Each row is where one point has got to under a steady rotation. How many steps took it there?
The counts run from 0 to 292.
[ 33  -7 -38 -21   8 -11  -1 -25  10 -20  17   8  22 -20 -30  -6 -54   4
   3  27 -17   4  28 -20   3  31 -13   1 -14  13 -18  10  -8  25  35  48
 -19   7  50   2   3   4   8] : 132
[  1 -30  42  12  10  22 -12  14 -10  15  34  13  27 -12  -2  -4   1  61
  -9  35 -25  12  -7  14  -1  -1 -32 -34   0  13 -30  -3  -2 -23   4   1
 -28   2   7   7 -13  -6   5] : 128
[ 13  38  -1 -12  11  11 -15  23 -31 -22 -17  22 -25  32 -36 -17  15 -11
   5 -22  47   3  -1  -6  -7  36  24  15 -14   7   9  15  -2   6 -14  -6
  47 -19  16 -30  12  32  -3] : 266
[-28  14 -60 -18   4 -14  -2 -20 -27 -35 -25 -20 -19  -3  -7  19  23 -24
   6  -6  22  -9  -9   2  25 -14  14  19   7   2  30  -1  15  -2 -25   6
  44  17 -24 -19  39   3 -21] : 176
[-16  -7  10  -7  16 -13  26 -46  -6  -7   1 -32   8 -32  17 -14 -31 -32
  -5  19   5  -4  33 -15 -24  11 -49  21  23 -13  15 -23 -15 -41  28 -35
 -32  45   0   4   5  -6 -17] : 146
[ 21   4  21   3 -19   2  -5   0  10 -14   6   1  21   2   7   4   2   0
  -2  19 -29  37  38  48 -19  -2 -10 -35 -36  21 -35 -15   8 -21  34  15
  -8 -19  50 -20  14  -4  30] : 222
[ 14   9 -32   1 -43  29 -11   8   0 -20 -29 -24 -18   2   9 -29   5  -5
 -22   4 -17  -1  42  24  19 -29 -19  23 -12 -29  28  22  42   8  -5 -17
  16  -9 -28  13  64  -7 -19] : 273
[ 38   1  28 -10 -20 -27 -50  34  31   8  -6  -1  -4   4  -7  -8  35 -17
 -47  16  -4  24 -27   0   2   3  40  14   6  15  11 -14 -14   5   4 -24
 -11 -16 -44 -19  12 -21 -25] : 252
[ 11   6  20  18  -3  17 -18   4 -23  -5  -3 -14   0   7  -2 -22  23  14
  16  -1  -2  32 -10  26 -41  54 -12 -12 -34  -9 -30  -4  -5 -34 -22   1
  18  31  38 -27  17   8  11] : 111
[ 19   1   8  11  28   4 -12 -16 -33  17 -42 -12 -11  12 -34 -11 -20   6
  -9  -4  19  10 -35  10  -2  25  20  -1 -18 -24  26   5  -3  15   2   6
  65  22   2 -15 -41  -4 -27] : 23
[-11   9  -2  -1 -40 -11  -7 -12 -41  13  38  -4 -33  15  -5  15 -17  14
  18  -8  -4 -64  21 -14   9 -15  -1 -12  26 -41  18   6  16 -25 -19 -26
 -29 -12   3   1  44   0  26] : 182
[ -2  -3 -13  22  22 -30 -25 -44 -19   5  20 -25  -2  30  10   4   9 -12
  -7  12 -52 -24 -19  27  11 -15   2 -14   7 -20   4 -42   1 -37  18 -15
  -8  -3  -8 -25  -9 -32  18] : 124
[  5  24 -43 -28   2 -67 -25  -3  12 -20  33   9 -12  23 -15  32 -35 -41
   5  26  30 -27  23  -9  22 -10  41  12  22  12   7   4 -19  10  11   0
  -6 -22  -7  -8   2   6 -11] : 249
[-41  -1 -27  -4   4 -12  -8 -25   8  29   9  -2   3 -19   4  37 -19 -28
  34  -5   5   7  20  -3 -33 -34  21 -12  28  27  17  37 -17  -6  15  38
   8 -15 -21  -5   7 -11 -20] : 233
[-22   3 -39  -3 -11   8  -3   7  -5   2  56  12  -1  13  10  -9   3  -8
 -13  17  13 -16 -10   5  54   5  -8   1  -6   3 -67  16  -8  24 -17  42
  14  28  -1  30  -1   9   8] : 189
[ -5  33   8  -8   9 -24   7  -8 -15  -6   4  -3 -31  13   7  -9  -3 -44
  18  -5  49 -34  -2   0  -7  41  19  41  -4 -20 -20 -20  -2 -11 -27  -9
  18  34   4   1 -25  36   1] : 264
[ 28  31   6  23   3  -8 -43  50  42 -20  -6   5  30  10 -11 -28  14  -1
 -11  12   4  46  13   6   2  -9   4  34  13  37  13  17   9  11  11 -25
  -8 -40 -37  11  -8  12 -21] : 156
[-37   9 -57  -5   5 -13  -6 -15 -16 -42 -20 -11 -22  -3  15  23  12 -17
  10 -20  36 -13 -20 -17  31   4  10  25   9  12  14  -6   2   5 -26   3
  21  26 -35  -3   7   5 -23] : 175
[  3  16 -17 -10 -15   8   4  -3 -22  34  41  14 -31  31   9  13  12   6
  28  18 -26 -54  22  37  24 -21 -20   9 -12 -23 -31 -18  23 -18 -27   1
   2   2  22  16  17   1  28] : 278
[-27 -28  -5 -19  10  18  18 -16  20   0 -20  27   9 -36  27  17  27  -1
  -8 -18 -18  13 -12 -11 -37 -31  -2 -30  18  47  21  -4 -29  14  18   6
   8 -17  -4 -22  11 -27  -6] : 47
[ 13 -12  17 -42  -6  -6  11  25  12   2 -32 -15 -25 -55   2  12  48 -15
  -6  35   1  -1  -2  18  -3  -2   4  25 -33 -22  27 -36   2 -14  15 -21
 -21  14   2 -16   9  -9 -21] : 163
[-29  -4 -32  -8  13 -23   3  -8  25 -22   5   8  -1 -16   3  37 -13   1
  -2   4  30   4 -17   4  46 -61   8  -5  31  17  24  -3 -39  15   6  -7
 -16 -17 -56 -18  -8 -19 -21] : 63
[  7   8  13  18   6   3 -11 -24   1  11  33 -40  35  15 -13  -3  14 -41
   2  -4 -23  14 -30   9 -35  12  43  34  30  48  11 -12  15 -22  25  38
  11 -10 -27 -17  11 -13 -20] : 139
[-43 -22  15  13  -7  -3  12  -9   4  18 -25  -5 -42  -7  64  17  31   3
   9 -14 -16 -31  -2  14 -17   0   6 -25 -20 -21 -30  -7 -15 -26   1  16
   7  17   8  25 -29   4   8] : 107
[ 15 -15  -9  33 -27  41  -4  20  27  22  21  -8  -8  14  12  -3  -9  32
  19 -12 -25 -10 -20   2  28  10  10  25   5  17  -1  -2  -8  49 -47  14
   6 -18 -37  28  -1  -7 -23] : 100
[-10  -1   9  15   3  12 -12  -9 -27  33 -10   9 -22  46 -29  14 -31  20
 -10 -29  -3 -14 -15  -2 -18 -29  30 -29  22  -6  18  35 -14  10  -6  16
  64 -31 -13  -8 -10   1 -13] : 25
[-11  19 -16 -16 -23 -27   5 -25  -4 -55 -15 -34 -17   5  12   6 -27 -35
 -16 -11  40  -4  -2 -12   7  22  52  36   7  -2  34   4 -16  13   2  15
  16  11  -8 -20  12  20 -30] : 80
[ 21 -11 -15 -12 -30  16   0 -13 -20  14 -12  -2 -11   1  12 -35  11  -2
  -5 -14 -48 -36   0 -20 -49  34  14 -10   0 -20  21  -5   5  -3  17  13
  18 -10  19 -12  50  -7   7] : 199
[-21   1 -52  15 -13   9  18 -17 -16 -40  -9 -17 -31  14  22  -2  -8  13
   5 -20   3 -31  18 -18  34 -22   0  25  36 -16  36   7  -3  16  -2 -19
  10 -23 -44  -5  49  13 -18] : 271
[ 43   7  -2 -10 -23   0 -16  26  -9 -36 -36  18 -22  35  -2  -1   0  25
 -19   0   6  20 -10  14  37  31  16  -4 -31  -6  -6  -6 -27  42 -27 -19
  28 -22  16 -23   4  17  -6] : 97
[-19  -9 -52 -39  -3 -14  -2  -7  30  -9  22   5  -3 -13  21  27  15 -24
   7  23 -24 -12  34  -3  20 -32  -4  24  19  17  -4 -20   2   6  18  -8
 -15 -27 -19  18  41   4 -21] : 160
[  4  -8  25  32  15  20   0   6 -24  -1 -22  -6   0  12  -3 -22   3  35
   5  -6  11  31 -21  15 -20  49 -18 -25 -37  -5 -18  -9 -17  -6 -38 -15
   9  44  20 -17  -7   9   0] : 112
[-12 -15  32 -17   8   4  -2 -11 -14 -23 -22   8  18 -15   4  16  24  13
 -24 -10 -10  12  -7 -26 -53 -39   3 -22  26  22  45  -8  -4 -18  40 -25
  -4 -36  -4 -10   3  -3 -13] : 142
[  5  -1   3  55 -15  -7 -24 -36 -15  12   2 -43   3  43  23 -28 -27   0
  -9 -13 -41  -8 -11   7 -11  12  -6  -4  37 -20  12 -11   5 -23  23 -22
  -5 -14 -37 -10   7 -17 -13] : 28
[-36 -31  -9 -18  -8  38  32 -19  13  21  16   9  20 -31  19  27  28  -9
  11 -14 -21  18   5  -2 -34 -43 -19 -15  27  48   8   1 -18  -2  13  19
  -2   1  -6 -16  33 -30  -8] : 48
[-11  -8  -6  -6  33 -13   1   3   7  16 -46  12   6 -53 -25  19 -10  14
  13 -10  25  21 -20 -13 -22 -14  18 -13  -1  24  35  14 -20  16  16  27
   6  -8 -20 -16 -40  -4 -33] : 231
[-24  17  31 -16  -8  -3  17  -1   5  14  28   0 -22   8  21   9  -4 -37
  16   2  44 -25  15  -9  -8  31   8  40   0  -2 -29  -2   0 -21 -29  -3
   6  42  13  33 -20  24  -4] : 263
[ 28  22 -29 -27 -12 -40 -44   6  16   4  25   7  -4  32 -20  -3 -13 -45
 -16  26   9  -2  18   9   9   5  48  23   4  13  -3   6  10  -3   9   9
   3 -27  -6 -21  29  -7 -15] : 250
[ 30  57 -30  15   9 -19  -2  17  -3 -22  18   8   6  25 -35  -6 -18 -28
  16  -1  17  20  21   9   6 -15  16  43  19  26  11  -9   1  14  13 -12
   1 -56  -3 -23   8  17  22] : 154
[  0   2 -44  39  -3  26  -4 -15 -19   2  19 -18  11   8 -11 -13 -54  18
  42 -13  -1   5   2 -12  10  11 -34   6   6  13  -1  33   3  23 -29  33
   8  10  -1  12  12   2 -10] : 116
[ -1   2   1 -11 -26  18 -33  13 -28  15 -23 -28 -22   0 -30  13  25   1
  -6  10  10  10  -3  35   6 -20   0   9 -15 -22  32  25  30 -22 -31 -10
  21  12 -26  -8  50 -18 -36] : 178
